Rotation paths and how fast each direction turns (degrees a step)
Each turn is a multiple of 5 degrees from 10 to 175, or 0.
Each row of a path follows its step; steps can be skipped.

step 1: [-23.2  17.4   5.6   9.8 -13.9   7.6  22.2  -0.8  -7.9  17.9  15.0  -1.4
   2.5  -1.0  18.4   6.7   4.5   5.0   6.9  -5.8  17.2   3.4  -5.0 -10.4
 -27.3  -2.3   7.6  -4.1  -8.5  -1.2   1.3 -11.1   2.5 -19.0  14.3   0.7
 -13.3 -13.6   8.2]
step 2: [-16.6  -6.2  -5.7   7.5   8.4  -2.2  10.1  -7.0  20.5  -5.6   7.2  11.1
  -9.2 -25.1  -3.1 -15.9  -5.0  -0.7   3.0  12.9  28.6   0.7   2.6  -2.4
  -2.2   1.8   9.1  13.1 -13.4  10.3  26.1 -22.2  -4.3  -2.2   7.0  -6.5
   9.7  -5.7  -5.6]
step 3: [  3.0  -7.8 -17.8  -9.2  11.6  10.9   4.4  12.7  -0.2  20.3  11.6  -2.4
   9.9  -6.7 -24.0  10.3  -2.2  -4.8  10.7  -5.8 -10.1 -20.4  12.9  -1.0
  21.3   5.7  11.1   3.2  -3.4   6.1  20.4 -20.8 -11.1   5.3   5.5   9.1
   0.9   2.9 -19.1]
step 4: [-15.7 -10.6  -9.3 -14.1  -7.7   8.7   7.7   1.3   0.9   3.8  -3.0   7.5
   7.8   3.7  13.3  -7.7   5.2  19.3  -5.0 -10.2 -38.7  -4.9   1.0 -11.6
  13.7  -5.7   2.9  -8.2 -14.9 -13.9   4.7  -1.0   3.3  25.2   7.2  -9.7
  -8.2 -12.0  -8.4]
step 5: [-12.9 -22.9   1.4  -3.9  10.5  -1.6   4.1  -3.1   0.3  -8.2  -1.1 -13.5
  -1.9  -1.7   6.1   5.3   4.0   4.6  22.5 -10.3 -12.0  19.5 -16.3 -16.5
 -10.9  -7.3 -26.3  -8.4  -0.7  17.3  11.0  13.4  10.5  13.7   5.4 -16.3
   2.5  11.6   5.2]
step 7: [  9.3 -10.7   0.6  16.7  -8.3  -6.3   9.4 -21.0  13.4   3.6 -27.6   0.0
 -15.9  -2.9  -3.4   9.1   9.6  -4.1 -15.7  -1.2  -6.6  -5.4   0.0  -7.8
   4.0 -16.8   5.7  12.6  17.7   5.7  -6.0 -13.1  -4.7 -12.0   4.9   6.3
  16.9 -22.4 -12.4]
step 8: [ 21.6  -9.6  23.7  14.7  -6.4   6.2  12.2   1.8  -7.2  -0.3   2.6  -9.0
  -3.7   0.5   7.1  -1.8   8.8   3.2   2.9   5.2 -13.7 -18.6  -3.0  14.1
  -2.8  12.6   0.8 -20.9   0.8   4.9  10.7 -10.9  11.0 -13.2  31.6  16.9
   8.6  -3.6  -6.2]
step 9: [  3.4  16.5 -14.6  -7.8  -8.8  -7.7   6.5 -14.2  -0.6  -2.7   2.1  -6.4
  -1.5  -2.2  14.0 -18.2   9.8  -5.9  15.3  22.3   3.5 -21.0  14.9  -4.5
 -18.9   5.4   0.3  -9.6  -3.3 -10.1  -1.1   4.1   2.6  10.1  31.0 -14.6
  -9.3   8.7 -11.2]
step 10: [  7.8   0.1 -11.8  -8.3  -0.3   5.1   0.1   5.6  12.8  29.8  11.1   0.4
 -20.1  -4.8  -6.5   3.2   7.8  -4.8  16.8  -3.6  17.5  -5.1 -19.0  11.8
 -18.5 -11.0  11.4  13.1   6.6  -3.5   6.5   8.4   3.1  23.9   4.1 -20.8
   1.8  -1.7  -4.3]
step 11: [ -3.6 -15.2   5.8   1.6  -4.2   1.1  -4.8  11.1  24.6  15.3  17.0 -11.9
  -2.1 -11.7  -4.7   7.9  11.8  -2.3  -7.9   3.3  10.0   6.1  -9.5   8.0
  30.8  -5.1  -2.6   4.7 -24.5  -5.0 -12.6   7.3  11.6   1.5   2.4  -4.6
 -13.6  -5.7 -20.5]
step 12: [-12.1   6.1   0.8  15.8 -25.9   7.7  -7.1  12.4   8.9  -3.3   4.5 -18.8
   1.1  -1.9   4.3   8.6  -2.1   5.4  11.6 -19.1 -10.1   1.2   9.5 -28.9
  -6.2  -3.0  -8.5   7.9  -8.3  10.7  -0.4  -2.6  -1.9 -10.3  -4.0   5.9
 -17.8  -9.9 -26.5]
Speeds:
[-2.1 -1.7  0.7 -2.1 -2.9 -2.5  6.0 -1.3  6.3  2.8  2.8 -4.4 -2.7  1.1
  7.2  4.2  3.6 -3.5  0.7 -0.1 -1.4 -0.6  2.3 -1.4  2.0  2.4  2.8  3.3
 -0.2 10.3  2.9 -0.2 -1.0  7.7  7.4  2.5 -1.6 -3.3 -0.2] => 0
[  5.9   2.6  -4.8 -10.8   3.9  -2.2  -1.4  -1.4  -1.5  -2.3   1.6   4.5
  -2.4   1.1  -0.3  -1.6   5.7   4.6   6.5  -1.3  -6.1  -5.8  -2.3   2.6
   2.9   1.8   0.6   4.1  -2.7  -2.8   3.5   4.8   2.3   2.2   2.4  -0.9
  -1.2   2.3   1.9] => 65
[-0.6  1.7 -0.6  5.8 -0.8  1.5 -3.8 -0.5 -3.5 -5.0  6.6 -1.1 -4.5  1.1
  2.3  4.3  0.9  2.7 -4.1  0.6 -5.9 -3.2  2.5  2.6  2.0  0.0  0.3  3.1
 -4.2 -0.1  1.0 -0.7 -8.6  0.0 -1.2  1.9  9.1  3.0 -7.8] => 80
[ 3.5 -0.9  1.6  4.1 -1.5 -2.4  1.4 -2.4 -0.5 -5.0 -0.2  5.0  8.1 -0.5
 -0.1  3.3 -1.3 -6.1  4.3  0.4 -5.8  1.1 -4.5 -6.6  0.8  1.2 -1.5  3.4
  2.0 -0.3 -6.7  4.4  0.8  1.5  1.7  3.3  8.4 -2.6  4.6] => 45
[-2.0 -3.2 -0.4 -1.5  2.7 -1.1 -7.6  2.1 -7.5  2.2 -0.9  0.0 -1.6 -4.8
 -4.6  2.4  4.9 -5.7 -3.0 -4.9  0.8 -4.5 -4.2 -4.8 -8.0  0.2 -1.1 -0.1
  2.9  4.3  3.5  3.8 -3.4 -0.2  1.9  5.3 -2.7 -2.0 -2.0] => 155

step 1: [  1.1   2.5  -4.5  -9.6  -1.7   5.9   2.6  10.3  14.8  15.8  -2.8 -20.4
  -4.9 -11.2   8.4  -6.8  -6.5 -27.8   4.8  -4.3 -22.2  13.0  -0.9  -4.9
  -4.3 -14.9  -5.9   1.7   2.1 -11.2   6.0 -16.9  10.7 -14.4  -5.8   3.0
  -8.4  -7.7  -5.5]
step 2: [  6.9   0.1  10.3   3.9  -6.8   3.1  -6.0 -15.7   2.5  -4.4  -5.2 -18.5
   8.4 -12.0  10.0  -4.7   7.0  -1.8  12.1  17.3 -14.9 -19.2  19.5   3.3
   6.4 -13.1  -1.1  -0.9  -5.5   4.5  -0.2   8.6  -3.6 -18.4  -5.2 -20.8
   8.7  -0.9 -18.3]
step 3: [-25.2  -8.8  12.8   0.4  -4.2  -2.2 -12.2  12.3   8.8   6.7   0.9   7.2
   6.0  -6.5  -6.2   5.6   3.0  -2.7 -16.7   3.3 -18.6   4.8   7.4 -19.7
 -11.0 -13.3  -3.7 -19.5  10.7   2.5   6.4   9.8  14.4  -6.7  -1.7  -3.3
   9.5  -6.9 -13.5]
step 4: [ -4.0  -8.6  -2.4 -11.9  13.9   7.3   8.4  -3.5  11.7   8.0  -1.3 -11.8
  -1.9 -18.6  -3.2 -21.6   0.6  -1.0  20.4  17.6 -22.6   3.4  -6.0  -9.4
  -2.1 -13.0  17.7   6.0   2.4  -8.4   6.5   1.3   3.6   3.9 -12.3  14.5
  -3.4   1.4 -14.1]
step 5: [ -2.4   7.8   7.1  -1.2 -15.8  -1.9   2.3   6.6  10.6 -10.7   5.9   1.7
  13.8 -20.7   1.1   7.8  -1.1 -19.1  18.0   1.3 -24.4  -8.8   5.2  -7.9
  17.0 -16.4  -7.6 -13.1 -16.6   2.8  -8.1 -11.4   6.5  -5.9   0.7 -10.7
   1.9   3.4  -1.4]
step 6: [-13.1   4.2  -3.3 -15.0  -5.6  -3.9  -5.2   7.1  14.0   7.3 -17.0   1.1
  -9.8   2.8  17.7   4.7  -5.0  -2.5   1.0  16.9 -16.7   3.1   8.5  -2.4
   3.6   1.7   1.4  -8.0   6.1  -7.5   7.4   9.7   2.7 -17.4 -20.8  -7.1
  19.9 -18.8 -10.6]
step 7: [ -0.4 -23.7  -5.5  15.0  -3.9  26.2  10.1  13.5  14.0   4.5  -4.3  -3.1
  -2.7  -9.8  -5.1  -7.4  10.2  -7.5   7.1  11.8 -15.8  -9.5   8.1  -8.9
 -11.0 -17.8   2.5   3.6  -1.1  13.1  -5.5  10.1  12.5 -15.3  -4.4   4.1
   0.0   6.1  -9.8]
step 8: [ 12.8  -4.5  14.6  -2.7   8.4 -12.4  -6.4  -5.5  12.2  13.2  -8.2  -7.5
  14.7  -5.0  -9.0   2.8   4.0 -19.0  10.9  -7.6 -19.2   3.3  -3.5  -9.9
   8.7 -17.4  -6.4 -18.0   3.2 -16.3  -5.0   0.2   0.3  -4.0 -11.4  -1.2
   5.8   1.7 -19.8]
step 10: [-16.0 -11.7   5.4   4.2 -10.5  15.0 -11.4   9.4  11.8  -2.5 -15.5 -12.3
  -7.4 -12.6  -0.7  -9.8   9.1  -9.9  -1.9   9.2 -25.9  -0.3  -2.3  -2.5
  -9.1   2.3  -7.3  -6.7  -3.2  -7.3  -7.6 -15.5  23.5   3.5  -9.9 -11.7
   3.8  -5.6  -4.1]
step 11: [  3.8   2.9  12.7   4.9   8.4  -5.2  -3.0   7.3  14.2  -5.9 -15.7  -6.0
  11.7 -20.1   2.6   6.4   9.6   3.8  22.1  21.5  -9.8  -5.7  -1.2  -3.8
   8.9  -8.7  -0.9  -4.1   1.4   0.8  -1.6  24.1   2.0  -4.9  -3.0  17.0
  13.2  -1.6 -17.3]
step 12: [-13.6 -11.0  10.6  -3.3   5.0   6.4   8.9  16.4  10.6   0.7  11.1  25.2
   2.6   2.8   0.5  -4.6  -7.1 -17.0   3.7  -1.7 -25.8   6.3  -4.1 -21.4
  16.0 -11.5   6.0   1.0   1.8   1.4 -11.2   2.3   5.6 -12.0  -5.4  -8.9
   6.4  -7.1  -6.1]
Speeds:
[ 2.7 -0.5 -4.5 -1.4  9.6 -1.2 -1.2 -2.2 -5.5  3.0  4.7  3.8 -2.7 -2.4
  8.5  5.5  3.7  0.5 -3.3  1.8 -5.2 -2.9 -0.1 -3.9  2.9  0.3 -6.0 -0.5
 -1.2  4.6 -0.8 -2.4 -2.9  3.0  0.3 -4.9  3.4 -1.6 -1.3] => 110
[ 2.0 -1.4 -4.1 -7.0  2.2 -3.0  3.0 -1.5 -2.0 -0.8 -3.7 -5.8  1.2  1.0
  0.7 -4.3 -0.9 12.3  4.9  0.7  0.1 -1.9 -0.9  4.0  1.9  3.7  0.8 -1.3
  0.0  3.0 -3.8  1.7 -3.6 -3.4 -3.6  1.6  0.3  0.3 -8.8] => 160
[  1.6  -7.0   1.2  -0.9  -0.4  -4.5  -4.1   0.8   0.6   3.4   0.4   0.9
   0.2  -0.1  -1.3   0.9  -4.7  -5.6   2.9  -4.0   3.2  -7.6  -2.0   0.9
 -10.9   0.0  -2.7   6.4  -0.8   1.2   1.2   0.8  -5.6  -3.6   1.2  -3.8
  -0.8  -4.1  -5.1] => 60
[-4.3  4.5  4.9 -4.7  0.7  5.5  2.4 -1.3 -2.9  0.0 -2.8  7.2  4.1  1.6
 -3.7 -3.7 -5.5 -2.9 -1.5  1.7  2.0  3.3  7.2  0.7 -0.3  2.0 -5.2 -2.8
  1.4  4.7 -0.1  2.8 -7.1  2.4 -5.2 -4.6  1.6 -2.2 -0.7] => 115
[ 1.0 -5.3  3.0  5.7 -5.0  8.7  2.4 -5.7  0.6 -0.8  1.4  2.8 -5.5  1.0
  0.4 -2.5  1.7  0.4  1.8  0.7 -1.0 -3.8  3.0 -0.4  3.9  2.1  3.9  2.3
 -0.1 -1.0 -4.0 -8.7 -3.2  3.4  0.7 -3.0 -5.3 -0.1 -7.0] => 135

step 0: [ 10.8   3.8   3.8  20.5 -12.9 -18.3 -10.4  -3.9  -8.3   8.2   7.2  -4.9
 -16.5  -1.6   2.7  -4.5  -2.6  -2.6  13.9  -6.8   4.8   4.1   2.8 -22.2
  -9.0 -15.9   2.0  -6.0  21.9  -2.2  -8.2  12.0   5.6   3.5  -1.1  28.1
  -8.4  22.5  -6.5]
step 1: [ 21.4  -2.9   1.6   7.9  14.0 -12.2  11.5   3.9 -22.2  -4.5  26.1 -19.0
  -9.2   5.0  10.8  -2.3  -3.8 -18.3  18.2  -3.0  12.9   0.4   7.4  -0.7
  -1.6   0.5   7.9 -17.3  -1.9  -5.1 -19.1   3.6   2.7  15.8  16.7  -7.1
   6.4   4.5   2.8]
step 2: [ 22.9   5.0  -6.8  24.6  -7.5 -11.7   1.4   5.2 -32.2   0.0   9.9  -3.5
   5.2  17.7   9.4   4.0  -5.5  -4.2  -6.3   1.1  15.8 -11.3  -5.5   1.6
  -5.1  -7.5  -2.3   9.2  -1.3   2.3  14.6  17.7  15.8   0.8   2.3  16.9
 -12.7   1.7  -6.7]
step 3: [ 32.2  19.2   8.8  -1.5  -4.2   2.8   8.9  -4.1  -7.2 -23.1  15.5   2.1
 -20.3  -0.1   8.3 -17.0  -5.4  -4.0  12.9 -10.3  -8.2  -8.8  16.2  -7.0
  -2.0  -5.5  10.8   4.1  -7.9  -2.8   5.0   9.8   1.9   3.4  14.9  10.8
   0.9   4.8 -16.7]
step 4: [  3.4   9.2   8.1  14.5   0.0  -3.3  -3.0  15.9 -29.4  -9.1  -0.4 -11.7
  -2.5   5.2  15.6 -19.7 -26.8 -14.5   8.2   6.5   4.7 -10.2 -10.0  -1.6
 -11.7 -14.5  13.6   7.1  -3.4  -2.0  -6.3   9.6 -11.7 -12.8  -3.9 -10.7
  -9.3  10.1  -0.2]
step 5: [  3.6   8.1   9.7  16.9  -0.1 -16.3 -10.5  -4.9  -6.6 -12.6   2.0 -13.6
   0.0   6.6  -0.5 -18.1  14.9   0.1  21.7   4.5   7.6 -15.0  -7.4 -11.4
 -11.6   4.4  19.6   0.8 -12.2   9.3   5.4  -5.3  15.3   6.0   5.6  12.3
   1.3  17.8 -22.8]
step 6: [ -0.1  15.0  12.4   5.4   9.8  -7.6  -0.4  -6.1  -4.4  -1.4   5.7 -16.4
 -13.2   5.3   0.9   0.1 -33.2 -11.7   7.1  -4.1   2.4   3.0   3.6 -17.1
 -11.8  -6.1  22.4 -16.8   7.1  -5.8   6.2  12.9  14.8  14.6  -3.2   6.6
 -13.0  15.8   4.8]
step 8: [  5.9  14.8  -6.8   0.0  -3.5  -9.5  10.0   1.3 -10.8 -21.3  16.0  -3.0
  -3.2   3.5  -4.1  14.3 -17.5   1.1   9.4   0.7  13.2  -5.6  -0.4  -9.3
  -6.8 -10.6   3.0  11.8   1.6  22.8   3.9  20.4   8.3  15.9 -14.1  16.6
  -6.5  11.5 -19.1]
step 10: [ 10.5   8.5   9.4  25.7  -1.7  -7.0   5.4   4.3 -21.6   6.2  11.5 -14.3
  10.1 -10.0  -5.4  -8.0  -5.2 -17.0  15.5  -8.9  18.2   5.1 -10.7  -4.6
   3.9 -14.0  10.4   8.3   9.0  25.9 -14.4   5.5  -0.8  -1.8   3.5  -6.7
  -4.0  10.3 -11.7]
step 11: [ 23.0   1.6  10.5  14.2  -2.9  -9.8   8.5 -17.7 -14.2  -5.7  -3.4  -6.5
  17.3   6.7   5.6  -5.1  -6.5  -1.2  15.6   3.4   7.2 -10.0   6.9 -18.2
 -14.0   6.3  -6.5  -5.1  -0.8  -2.4  -7.2   4.3   9.3  21.7  14.2  22.6
  -2.5  25.3   1.2]
step 13: [ 18.9   3.7 -16.4  12.8 -19.9  -7.8  13.5   3.8 -21.6 -13.6   4.0 -10.8
 -13.4   0.2  -0.5  -2.0  -5.8  -0.1  19.4  13.0   4.2 -23.0  -8.2   3.6
  -9.4  -9.1   1.3   1.5 -13.4   8.6  -4.7  14.0  15.1   2.3  19.4  -6.1
   1.2   8.9   5.8]
Speeds:
[-4.4  5.8  1.3  5.0  0.9  2.4  2.1 -4.9 -2.0 -4.7 -2.9  0.4  0.2 -6.4
  0.6 -2.8  3.8 -3.0 -3.3 -2.8  3.3  4.7  8.4 -0.2 -0.2 -3.7 -5.2  1.5
 -2.1  0.5  6.7  1.8 -4.3  0.4  2.6  0.0 -2.1  3.9  6.9] => 95
[ 2.3 -8.2 -1.8  3.8  6.0  1.0 -5.8 -0.3 -0.2 -8.8 -1.8 -1.0  1.4  1.0
 -1.5  1.5 -1.2 -4.6 -1.7 -2.1 -1.7  1.8  0.9  2.1 -1.4  9.4 -0.5  2.4
 -4.1  3.8  1.7 -0.3  2.9 -0.3 -4.9  8.2 -3.1 -1.2  1.3] => 115
[-3.0  0.0  0.7 -1.7  1.2  3.4  8.5  5.0  2.7 -3.4  3.9 -4.2  0.7 -4.1
 -3.7 -2.2  2.4 -5.0 -0.5 -4.7  2.8  0.0  6.2  3.8  0.0 -0.8  7.9 -0.7
  2.3  3.3 -1.3 -4.0  0.5  5.2 -1.4  0.1  2.2 -5.6 -6.8] => 160
[ 1.0  4.0  8.5  1.1  1.6 -3.0  1.4  3.5  0.4  1.9  4.2  6.1 -0.9  4.4
 -3.2  3.1 -2.9 -6.5 -0.5  2.9  2.5  6.6 -0.2 -2.3  6.2  0.9  1.2  1.2
  0.2  4.2  4.2  2.0 -0.2 -4.1 -8.2 -2.3  5.3  0.5  1.5] => 175
[-2.8 -5.8  6.2  1.2  0.8 -1.2 -7.1 -3.1 -0.8  5.1 -4.6 -6.8  2.8 -0.5
 -0.1 -3.9  6.0 -5.4  2.4 -1.1 -0.8  3.2  0.7 -7.7 -3.5 -1.2  2.6 -1.5
  4.6  2.2 -4.0 -3.8 -1.7 -0.8 -2.4 -2.5  2.4  4.8 -1.4] => 70
[-0.4 -1.3 -5.7  5.0  6.4  5.2  1.5  3.3  0.5  1.3  2.8 -2.5 -4.3 -2.0
  2.5 -3.1 -4.2 -3.6  2.7 -4.8 -1.0  0.6 -3.9  3.8 -0.2  1.9 -1.4 -3.9
  0.0  3.1 -4.4  0.8 -2.2 -8.5  2.1 -9.0  2.3  1.0  5.0] => 125
[ 3.8  3.6 -4.8  7.4  1.9 -6.0 -4.7  3.3  1.4  2.4 -2.8  5.4 -0.7 -3.3
 -2.4 -6.1  4.5 -1.7 -3.4 -3.0 -0.2 -0.2 -6.4  5.0  0.3 -3.8 -2.4 -0.4
  4.7 -2.0  4.7 -5.4  0.5  1.4 -3.6  0.2 -0.6 -1.1 -5.4] => 145
